0: [141 163 151 156 148 136 159 133 169 149 143 128 147 160 152 155 157 168 153 137 132 161 167 129 145 135 131 164 139 165 140 144]
1: [165 159 129 139 155 157 153 136 163 151 132 169 149 148 144 168 140 137 160 135 143 131 133 161 164 167 141 145 147 128 156 152]
2: [169 136 164 155 156 143 163 141 160 137 140 128 139 159 149 132 133 144 148 165 152 167 151 147 129 135 153 145 157 161 131 168]
3: [169 161 157 151 164 144 152 140 160 141 145 132 131 153 165 136 133 159 135 168 137 167 147 156 129 128 155 143 149 148 139 163]
4: [169 148 165 153 163 145 151 133 159 143 164 140 129 152 141 132 135 157 136 168 139 167 147 160 137 128 155 144 149 161 131 156]
5: [128 149 153 152 157 135 139 163 131 160 141 165 148 136 132 140 156 167 151 145 137 155 143 144 169 164 159 133 161 168 147 129]
6: [148 137 151 164 147 165 149 144 156 135 132 128 145 143 169 133 159 139 153 168 167 152 140 155 131 129 136 160 157 141 163 161]
7: [136 168 141 139 164 163 160 145 132 157 169 161 133 155 144 149 156 165 153 131 148 151 147 143 140 152 167 137 129 135 159 128]
8: [169 145 156 159 152 148 165 140 143 135 151 132 136 163 153 128 133 141 139 168 164 167 144 160 131 129 155 147 149 157 137 161]
9: [157 149 151 141 135 133 139 147 160 169 164 159 145 155 168 131 144 156 128 153 136 129 140 165 137 143 148 152 167 132 163 161]
10: [159 160 131 155 129 128 152 140 167 149 168 148 147 164 144 163 156 151 132 141 135 139 165 137 153 145 133 169 161 143 136 157]
11: [129 132 163 161 131 157 136 169 128 145 139 147 168 135 133 144 159 140 156 141 164 160 143 149 167 152 153 137 155 165 148 151]
12: [164 160 128 139 156 157 167 144 132 137 129 169 151 145 141 168 143 140 159 148 152 147 133 155 165 163 135 153 149 131 161 136]
13: [164 160 140 144 169 157 165 143 148 139 128 159 149 151 152 168 141 156 167 135 161 147 136 133 153 155 129 132 137 131 163 145]
14: [139 141 149 145 135 151 131 169 133 160 157 156 161 128 148 159 144 140 132 137 129 136 147 167 165 143 163 153 164 152 155 168]
15: [165 143 157 164 159 148 160 141 129 135 155 156 133 153 132 131 136 137 139 169 161 168 151 147 140 145 163 144 152 167 128 149]
16: [128 144 160 159 143 157 133 169 131 147 129 139 168 132 137 152 155 136 163 140 161 164 151 141 165 156 153 135 148 167 145 149]
17: [133 148 167 135 165 132 159 168 144 163 136 140 137 145 155 131 161 164 151 139 128 160 153 141 149 143 156 129 169 152 147 157]
18: [159 157 144 143 151 131 161 133 167 155 160 129 153 163 156 148 147 165 149 139 132 152 168 140 136 128 135 169 137 145 141 164]
19: [129 141 164 128 147 131 133 163 145 169 132 140 151 144 167 137 156 152 160 155 148 139 143 149 135 161 157 136 165 153 159 168]
20: [149 137 161 147 139 163 140 169 133 156 148 131 168 144 159 132 143 145 129 135 152 153 141 164 155 128 160 151 157 136 165 167]
21: [157 131 144 161 165 155 140 139 159 135 143 133 132 145 167 141 151 148 153 169 164 129 149 168 136 128 147 152 163 137 156 160]
22: [145 160 137 155 168 156 163 148 159 133 128 161 152 140 144 169 141 153 167 139 131 147 143 136 165 164 129 132 157 135 151 149]
23: [140 151 157 133 147 131 161 167 129 168 137 132 152 153 160 128 155 156 144 163 159 165 149 141 135 136 139 148 164 145 169 143]
24: [169 156 153 157 164 144 148 139 165 140 145 129 128 152 161 141 133 149 136 167 135 163 151 155 132 131 159 143 160 147 137 168]
25: [128 135 163 140 143 136 147 169 131 153 129 139 157 145 144 133 159 141 160 151 161 165 149 132 152 168 156 137 167 164 155 148]
26: [157 161 139 155 143 132 156 128 165 153 168 136 145 163 141 160 151 164 149 148 131 144 169 140 152 129 133 167 137 159 135 147]
27: [140 149 157 148 141 137 153 132 167 143 147 136 151 168 133 156 160 159 163 139 152 161 169 129 144 155 131 165 128 164 135 145]
28: [160 168 136 155 153 135 159 131 165 151 167 129 145 161 157 144 141 163 139 147 132 156 164 149 137 128 133 169 140 143 152 148]
29: [128 135 163 156 140 153 129 167 131 144 136 152 168 133 132 160 149 141 164 143 157 145 151 147 169 161 159 137 148 165 139 155]
30: [132 148 143 139 140 164 159 153 135 156 169 167 152 144 136 160 157 149 163 129 161 133 151 137 155 168 165 145 131 147 141 128]
31: [129 153 168 137 161 140 139 163 132 164 128 141 144 151 143 136 159 155 165 152 157 169 145 135 149 160 147 133 148 167 156 131]
32: [159 155 144 137 147 163 165 140 151 157 169 167 141 156 160 139 148 161 132 129 149 133 143 153 131 145 168 152 136 128 164 135]
33: [135 148 152 137 149 167 168 144 151 153 169 157 141 161 155 136 156 163 147 128 165 140 145 133 131 160 164 143 129 139 159 132]
34: [137 155 145 149 157 164 156 153 141 133 128 159 163 143 139 168 152 144 169 148 161 160 131 129 165 167 135 132 136 151 147 140]

[140 155 144 156 143 136 153 139 145 147 148 132 157 161 129 151 152 159 169 149 163 164 165 128 160 141 137 168 133 167 135 131] 27
[159 157 144 137 148 135 141 143 156 169 165 161 136 155 163 129 152 160 128 147 131 132 149 167 139 140 145 151 164 133 168 153] 9
[168 149 147 161 139 156 148 141 140 133 159 163 131 157 135 143 132 129 144 169 155 164 145 153 136 167 165 152 137 160 128 151] 15
[128 135 153 141 147 137 131 165 129 161 157 168 140 156 132 143 159 133 155 149 145 136 148 151 167 169 163 144 164 160 152 139] 5
[156 160 128 135 132 129 152 137 159 147 168 155 149 163 140 165 145 144 148 139 131 136 167 141 164 151 157 169 153 143 133 161] 10
[137 128 152 163 151 161 145 160 149 132 129 131 143 136 164 135 159 139 168 167 169 144 147 153 141 133 140 157 165 155 148 156] 6
[143 128 141 164 137 161 132 139 167 131 148 145 136 140 155 159 157 133 160 169 168 129 144 163 147 153 149 151 156 152 135 165] 21
[136 137 152 133 135 131 143 164 139 165 163 167 147 140 149 141 157 151 132 144 128 129 155 160 159 168 156 145 169 148 153 161] 14
[151 128 149 163 155 165 153 148 137 129 139 132 140 141 164 131 167 136 157 169 168 147 143 159 135 133 145 161 156 152 160 144] 6
[129 139 160 140 152 132 128 156 145 161 151 168 148 141 135 155 159 153 157 143 136 133 149 147 167 169 165 131 163 164 137 144] 5
[131 153 148 160 141 163 151 140 135 149 169 161 156 145 139 152 159 155 164 132 167 143 137 133 144 168 165 136 129 157 147 128] 30
[151 159 141 139 149 164 157 140 161 167 169 165 136 156 163 143 145 153 132 128 147 135 144 152 129 155 160 148 133 131 168 137] 32
[159 152 129 145 160 163 161 147 131 144 135 169 151 140 128 167 149 136 164 155 148 139 133 153 165 168 143 141 156 137 157 132] 12
[168 161 132 140 164 155 151 141 165 149 139 167 131 152 157 169 145 147 133 144 129 137 136 159 148 160 135 143 153 128 163 156] 1
[164 165 141 137 169 155 161 152 163 148 128 144 133 160 168 159 147 149 145 143 151 156 135 136 132 139 131 140 153 129 167 157] 13
